In the data rows, the value 128 means zero.
Some points, one per row:
c(108, 110, 132, 109, 84, 78, 155, 110, 116, 146, 138, 174, 163, 104, 101,
  66, 125, 79, 115, 123, 167, 90, 120, 98, 72, 159, 145, 137, 185, 175,
  129, 103)
c(220, 98, 145, 102, 121, 89, 125, 109, 138, 153, 128, 156, 131, 130, 99,
  183, 178, 128, 62, 157, 39, 149, 132, 140, 146, 172, 130, 130, 161, 114,
  141, 172)
c(93, 134, 133, 86, 153, 188, 135, 192, 105, 106, 140, 137, 121, 85, 124,
  109, 109, 178, 90, 122, 154, 109, 152, 93, 147, 113, 154, 116, 140, 84,
  106, 162)
c(198, 93, 157, 130, 143, 97, 139, 119, 111, 177, 91, 117, 140, 113, 125,
  110, 173, 171, 130, 155, 84, 157, 183, 163, 186, 107, 130, 128, 145, 116,
  139, 143)
c(95, 146, 158, 147, 223, 147, 83, 128, 102, 137, 154, 115, 150, 111, 110,
  125, 77, 122, 114, 103, 166, 152, 116, 147, 112, 113, 136, 173, 121, 114,
  102, 122)
c(77, 135, 198, 127, 55, 152, 127, 86, 140, 122, 129, 117, 153, 119, 100,
  114, 116, 112, 130, 145, 149, 92, 110, 107, 86, 132, 126, 123, 145, 181,
  126, 83)
c(134, 174, 137, 123, 78, 72, 152, 126, 90, 86, 165, 119, 102, 125, 148,
  81, 110, 154, 161, 79, 151, 131, 106, 135, 141, 150, 135, 81, 117, 105,
  172, 97)
c(88, 162, 152, 81, 160, 165, 85, 131, 136, 155, 55, 154, 137, 177, 151,
  77, 122, 191, 57, 96, 137, 120, 161, 98, 181, 119, 161, 142, 101, 81,
  145, 193)
c(83, 102, 107, 83, 166, 165, 121, 213, 127, 163, 151, 93, 152, 192, 135,
  140, 131, 133, 110, 150, 156, 139, 169, 113, 113, 107, 95, 106, 134, 139,
  118, 192)
c(117, 124, 96, 148, 99, 112, 145, 120, 136, 146, 179, 106, 57, 96, 117,
  172, 106, 118, 164, 135, 169, 95, 119, 149, 121, 91, 166, 138, 134, 96,
  120, 55)
c(158, 179, 89, 163, 173, 72, 141, 148, 137, 150, 121, 166, 132, 105, 152,
  119, 91, 100, 167, 136, 145, 117, 115, 131, 128, 78, 104, 127, 154, 153,
  106, 89)
c(130, 139, 172, 106, 128, 142, 126, 91, 112, 155, 178, 125, 133, 123, 123,
  103, 64, 97, 161, 153, 155, 133, 151, 146, 37, 171, 99, 168, 132, 200,
  130, 128)
c(132, 146, 184, 90, 143, 99, 137, 88, 127, 105, 159, 180, 88, 86, 91,
  133, 168, 125, 118, 133, 176, 37, 105, 148, 54, 118, 111, 116, 140, 222,
  130, 61)
Here are 16 more points, each followed by its number:
c(113, 142, 85, 121, 151, 153, 139, 132, 85, 94, 142, 102, 92, 133, 107,
  117, 109, 130, 163, 115, 144, 138, 135, 73, 118, 109, 116, 97, 126, 118,
  130, 152) 0
c(94, 115, 138, 118, 108, 180, 124, 153, 105, 76, 108, 99, 102, 157, 126,
  115, 98, 126, 130, 127, 115, 140, 111, 88, 199, 102, 127, 101, 108, 131,
  157, 130) 1
c(107, 167, 102, 110, 144, 191, 88, 143, 112, 101, 136, 107, 172, 161, 136,
  98, 105, 170, 157, 113, 149, 111, 156, 118, 136, 137, 141, 145, 158, 102,
  110, 130) 2
c(115, 125, 59, 76, 144, 176, 127, 219, 111, 167, 73, 60, 145, 226, 142,
  80, 181, 155, 107, 61, 16, 135, 152, 69, 225, 120, 169, 145, 117, 74,
  115, 255) 3
c(130, 140, 113, 128, 180, 196, 95, 174, 119, 158, 133, 86, 177, 171, 129,
  114, 127, 110, 189, 98, 109, 156, 106, 84, 140, 103, 167, 134, 134, 98,
  138, 161) 4
c(166, 99, 138, 127, 117, 72, 81, 129, 101, 99, 103, 86, 170, 84, 154,
  121, 180, 201, 100, 104, 112, 155, 174, 160, 167, 204, 131, 148, 108, 108,
  163, 158) 5
c(98, 150, 129, 101, 132, 157, 98, 193, 156, 178, 92, 130, 173, 120, 153,
  101, 116, 217, 74, 85, 142, 77, 110, 110, 139, 119, 128, 107, 100, 122,
  120, 198) 6
c(134, 108, 144, 110, 115, 104, 170, 117, 152, 173, 140, 110, 149, 144, 101,
  126, 131, 112, 63, 166, 140, 122, 154, 166, 153, 143, 136, 147, 135, 163,
  152, 98) 7
c(74, 173, 103, 145, 150, 162, 116, 127, 160, 127, 128, 107, 102, 169, 133,
  174, 130, 124, 171, 113, 138, 161, 117, 134, 154, 104, 120, 130, 170, 50,
  150, 92) 8
c(170, 99, 144, 183, 143, 129, 115, 174, 103, 130, 137, 165, 146, 161, 173,
  110, 166, 190, 119, 144, 139, 143, 155, 116, 151, 209, 131, 167, 127, 139,
  122, 133) 9
c(98, 99, 122, 176, 79, 145, 99, 123, 139, 113, 134, 57, 144, 121, 150,
  168, 128, 125, 99, 117, 85, 158, 118, 161, 185, 144, 168, 85, 130, 126,
  117, 117) 10
c(143, 186, 138, 162, 111, 97, 170, 109, 85, 76, 160, 97, 142, 155, 100,
  146, 127, 105, 173, 138, 148, 133, 132, 108, 127, 113, 90, 80, 160, 161,
  120, 111) 11
c(157, 75, 160, 116, 72, 102, 132, 128, 129, 135, 145, 191, 121, 131, 133,
  166, 157, 146, 76, 145, 122, 110, 206, 166, 116, 169, 83, 143, 117, 115,
  147, 145) 12
c(124, 112, 142, 143, 89, 30, 97, 97, 189, 98, 112, 162, 102, 63, 130,
  163, 116, 136, 108, 119, 80, 76, 173, 130, 66, 155, 74, 109, 155, 152,
  144, 143) 13
c(121, 110, 97, 86, 141, 152, 85, 141, 148, 178, 121, 134, 130, 218, 143,
  73, 174, 140, 161, 112, 119, 159, 155, 146, 154, 116, 135, 126, 147, 132,
  109, 174) 14
c(154, 122, 81, 115, 161, 58, 185, 144, 136, 176, 133, 127, 68, 150, 141,
  91, 118, 44, 152, 132, 156, 84, 151, 180, 112, 147, 115, 134, 86, 113,
  100, 135) 15
Which of these numbered points is nearest to each point below, looking only along the 6 directions in which the first points spread most? Its number follows each.
c(151, 76, 179, 94, 101, 119, 162, 109, 89, 154, 139, 172, 86, 126, 131,
  203, 142, 182, 100, 148, 150, 142, 137, 153, 92, 171, 172, 102, 159, 142,
  114, 97) > 12
c(158, 135, 83, 88, 153, 173, 69, 204, 171, 134, 122, 96, 148, 220, 144,
  51, 102, 127, 181, 119, 132, 88, 140, 138, 176, 163, 97, 142, 142, 92,
  131, 224) > 4
c(122, 127, 93, 72, 181, 199, 43, 180, 137, 114, 115, 91, 171, 173, 159,
  126, 180, 193, 82, 151, 24, 146, 140, 75, 222, 106, 191, 131, 97, 60,
  123, 255) > 3
c(114, 100, 105, 114, 158, 132, 130, 136, 139, 159, 140, 55, 133, 152, 103,
  90, 99, 160, 99, 108, 34, 130, 100, 111, 131, 94, 84, 109, 83, 77,
  100, 208) > 14
c(187, 137, 107, 147, 127, 93, 77, 128, 141, 62, 121, 125, 144, 164, 141,
  192, 195, 153, 106, 104, 64, 169, 123, 207, 202, 163, 207, 143, 156, 103,
  178, 164) > 5
c(129, 143, 100, 88, 201, 188, 43, 162, 98, 153, 69, 115, 113, 156, 158,
  115, 148, 162, 73, 72, 70, 177, 172, 51, 189, 102, 190, 113, 161, 76,
  153, 255) > 3
c(179, 134, 120, 152, 110, 35, 154, 105, 185, 156, 98, 161, 98, 98, 109,
  162, 135, 130, 145, 103, 136, 101, 80, 135, 141, 111, 101, 77, 127, 158,
  118, 109) > 13
c(215, 91, 45, 93, 153, 52, 111, 108, 134, 146, 49, 169, 80, 139, 144,
  106, 149, 112, 95, 168, 71, 121, 94, 148, 149, 151, 126, 173, 48, 131,
  84, 147) > 5
c(203, 104, 116, 156, 164, 100, 72, 173, 149, 145, 99, 166, 153, 158, 176,
  131, 189, 154, 56, 126, 99, 156, 116, 168, 168, 165, 178, 154, 159, 121,
  104, 165) > 5
c(115, 90, 108, 226, 58, 153, 183, 65, 102, 162, 128, 156, 111, 166, 138,
  190, 100, 151, 45, 126, 130, 197, 133, 103, 173, 154, 144, 143, 110, 98,
  84, 77) > 10
c(93, 147, 150, 155, 103, 182, 154, 154, 170, 117, 118, 116, 178, 112, 121,
  132, 77, 133, 128, 93, 135, 147, 127, 56, 159, 128, 210, 113, 174, 100,
  141, 132) > 1
c(101, 88, 92, 118, 124, 177, 87, 146, 136, 156, 104, 89, 114, 109, 122,
  164, 104, 152, 118, 116, 120, 172, 174, 122, 152, 169, 122, 150, 137, 136,
  157, 164) > 14
c(129, 168, 147, 140, 103, 87, 157, 119, 169, 99, 119, 125, 115, 81, 78,
  159, 94, 123, 166, 107, 147, 110, 65, 177, 102, 135, 105, 122, 104, 167,
  145, 52) > 11
c(55, 156, 110, 160, 137, 148, 170, 135, 102, 192, 110, 159, 170, 113, 113,
  94, 85, 150, 138, 93, 146, 96, 159, 137, 117, 130, 114, 165, 130, 118,
  79, 138) > 2
c(170, 123, 95, 120, 121, 69, 96, 115, 169, 161, 170, 131, 135, 113, 155,
  130, 105, 95, 104, 108, 140, 129, 131, 156, 155, 133, 103, 170, 133, 130,
  148, 135) > 15
c(61, 132, 109, 77, 144, 140, 101, 147, 104, 129, 130, 117, 129, 152, 115,
  129, 93, 125, 171, 133, 143, 125, 85, 102, 138, 43, 147, 77, 110, 134,
  127, 124) > 0
